128 stands for zero in the data rows.
Here are some numbered points:
[149, 126, 126, 134, 98, 141, 120, 75, 70, 158, 192, 143, 153, 107, 121, 149, 119] 0
[125, 106, 156, 196, 128, 252, 110, 135, 172, 155, 200, 176, 107, 97, 130, 142, 182] 1
[103, 66, 124, 138, 144, 111, 153, 132, 71, 136, 94, 130, 132, 117, 96, 148, 160] 2
[115, 114, 76, 87, 136, 54, 175, 66, 236, 121, 107, 176, 143, 187, 169, 112, 78] 3
[133, 177, 136, 170, 86, 222, 118, 72, 108, 136, 150, 139, 116, 83, 79, 91, 162] 4
[92, 133, 138, 119, 171, 129, 160, 148, 154, 70, 98, 109, 158, 135, 124, 90, 141] 5
[144, 105, 122, 93, 169, 99, 113, 153, 74, 125, 114, 74, 151, 169, 108, 98, 139] 6
[146, 111, 125, 181, 156, 92, 121, 112, 133, 175, 159, 140, 88, 88, 101, 127, 178] 7
[120, 93, 213, 104, 123, 105, 168, 152, 119, 88, 120, 112, 118, 195, 209, 92, 54] 8
[109, 192, 83, 177, 134, 129, 141, 150, 105, 189, 98, 89, 152, 111, 137, 90, 157] 9
[151, 175, 157, 153, 96, 77, 148, 179, 61, 134, 114, 138, 99, 79, 121, 150, 105] 10
[105, 148, 122, 88, 136, 118, 129, 156, 127, 104, 129, 131, 123, 204, 148, 111, 122] 11
[199, 185, 111, 116, 88, 140, 124, 184, 169, 145, 134, 161, 98, 116, 137, 157, 126] 12
[129, 79, 98, 130, 114, 116, 157, 142, 106, 167, 148, 116, 148, 129, 95, 134, 110] 13
[122, 147, 71, 168, 194, 121, 120, 129, 80, 118, 129, 97, 187, 124, 109, 158, 160] 14
[77, 164, 159, 119, 109, 169, 185, 140, 87, 111, 126, 104, 122, 97, 133, 123, 135] 15
[117, 167, 105, 210, 116, 154, 129, 149, 122, 131, 208, 199, 106, 91, 124, 146, 129] 16
[106, 193, 121, 109, 117, 119, 165, 146, 104, 144, 167, 159, 106, 145, 108, 166, 146] 17
[161, 121, 116, 148, 74, 108, 111, 120, 148, 103, 176, 126, 122, 91, 72, 107, 160] 18
[154, 171, 145, 197, 139, 142, 149, 151, 110, 163, 167, 145, 162, 112, 91, 164, 130] 19
[193, 176, 128, 145, 99, 77, 105, 172, 162, 168, 138, 89, 83, 126, 116, 132, 129] 20
[152, 158, 197, 90, 161, 161, 176, 179, 105, 76, 107, 51, 108, 162, 186, 146, 113] 21
[118, 88, 98, 106, 119, 68, 164, 130, 91, 215, 101, 123, 144, 160, 91, 130, 147] 22
[128, 135, 232, 141, 122, 255, 83, 89, 57, 141, 141, 203, 158, 114, 255, 140, 141] 23
[76, 98, 134, 123, 107, 21, 104, 103, 134, 129, 66, 150, 120, 107, 111, 173, 147] 24
[61, 83, 201, 131, 128, 126, 131, 166, 86, 41, 87, 94, 125, 131, 137, 105, 116] 25
[99, 157, 135, 96, 138, 105, 216, 148, 177, 93, 101, 103, 170, 200, 155, 183, 81] 26
[127, 139, 104, 128, 139, 77, 120, 133, 138, 101, 77, 151, 142, 119, 59, 201, 139] 27
[136, 133, 110, 161, 59, 139, 143, 86, 194, 171, 137, 104, 91, 74, 105, 110, 156] 28
[100, 127, 122, 112, 138, 128, 154, 125, 110, 57, 99, 173, 165, 158, 178, 179, 122] 29
[158, 146, 157, 133, 87, 112, 172, 146, 101, 110, 172, 132, 168, 93, 82, 46, 122] 30
[147, 147, 98, 131, 125, 125, 115, 124, 161, 126, 109, 154, 114, 115, 142, 95, 125] 31
[100, 145, 120, 150, 97, 138, 91, 109, 119, 134, 99, 124, 135, 125, 142, 120, 125] 32
[146, 125, 77, 68, 144, 81, 127, 117, 115, 102, 96, 143, 201, 167, 89, 99, 80] 33
[116, 87, 83, 136, 142, 87, 108, 103, 134, 116, 61, 138, 191, 234, 129, 162, 115] 34
[220, 109, 134, 97, 146, 169, 144, 80, 186, 161, 138, 136, 186, 141, 197, 139, 161] 35
[107, 137, 84, 138, 125, 92, 139, 127, 154, 122, 78, 156, 172, 71, 131, 127, 136] 36
[137, 143, 133, 216, 119, 255, 86, 56, 134, 155, 238, 139, 124, 65, 94, 132, 165] 37
[105, 176, 138, 134, 125, 141, 64, 101, 81, 138, 186, 154, 142, 133, 146, 117, 115] 38
[44, 100, 102, 62, 138, 98, 101, 122, 174, 111, 89, 140, 127, 220, 138, 172, 127] 39
New points follow, each followed by the numbers of its three nearest points above, nearest first.
[166, 116, 84, 151, 160, 88, 152, 122, 71, 142, 141, 118, 72, 83, 93, 146, 146] 7 2 13
[127, 172, 143, 149, 106, 147, 118, 75, 103, 135, 130, 95, 87, 82, 84, 124, 146] 4 32 28
[183, 105, 84, 102, 171, 74, 127, 133, 81, 145, 104, 127, 118, 110, 135, 127, 144] 6 2 13
[91, 122, 107, 174, 89, 135, 144, 151, 115, 145, 135, 99, 170, 116, 89, 137, 123] 13 32 19
[126, 97, 53, 134, 79, 109, 137, 212, 102, 136, 143, 139, 119, 156, 94, 163, 140] 13 17 2
[159, 150, 135, 155, 106, 133, 93, 98, 120, 177, 188, 185, 142, 140, 106, 173, 136] 0 19 38
[139, 134, 157, 206, 99, 97, 124, 171, 119, 105, 97, 124, 100, 105, 116, 125, 129] 10 32 31
[166, 146, 101, 168, 67, 98, 160, 128, 119, 151, 129, 113, 108, 78, 77, 126, 174] 18 28 7
[90, 135, 115, 137, 116, 107, 171, 140, 99, 145, 141, 94, 127, 93, 84, 36, 161] 30 9 15
[188, 134, 174, 153, 121, 135, 170, 147, 170, 111, 78, 152, 103, 156, 180, 102, 113] 31 12 8
[118, 184, 116, 137, 120, 196, 83, 120, 88, 107, 93, 146, 137, 121, 225, 184, 159] 32 29 38
[124, 157, 122, 99, 193, 72, 190, 104, 227, 131, 121, 151, 154, 199, 117, 102, 61] 3 26 11
[122, 100, 64, 149, 113, 83, 139, 186, 83, 125, 136, 133, 130, 92, 104, 87, 98] 13 2 36
[131, 112, 251, 162, 71, 255, 119, 103, 92, 126, 149, 116, 147, 126, 255, 142, 180] 23 1 15
[156, 155, 112, 127, 185, 79, 191, 135, 40, 81, 115, 84, 138, 187, 109, 138, 135] 6 14 11
[79, 85, 146, 148, 130, 96, 169, 126, 140, 80, 71, 137, 147, 147, 93, 98, 108] 5 25 2
[150, 149, 217, 118, 105, 255, 93, 104, 96, 123, 156, 62, 128, 139, 255, 142, 127] 23 21 15
[99, 95, 173, 146, 168, 157, 78, 110, 124, 129, 103, 126, 106, 98, 135, 93, 162] 32 31 2
[152, 141, 167, 183, 145, 191, 130, 79, 122, 143, 114, 121, 124, 97, 55, 131, 130] 4 19 32
[129, 155, 162, 144, 141, 156, 110, 168, 141, 135, 186, 162, 154, 40, 80, 147, 131] 19 16 18
[164, 130, 94, 180, 125, 74, 128, 151, 127, 104, 142, 127, 95, 61, 132, 74, 88] 31 18 10
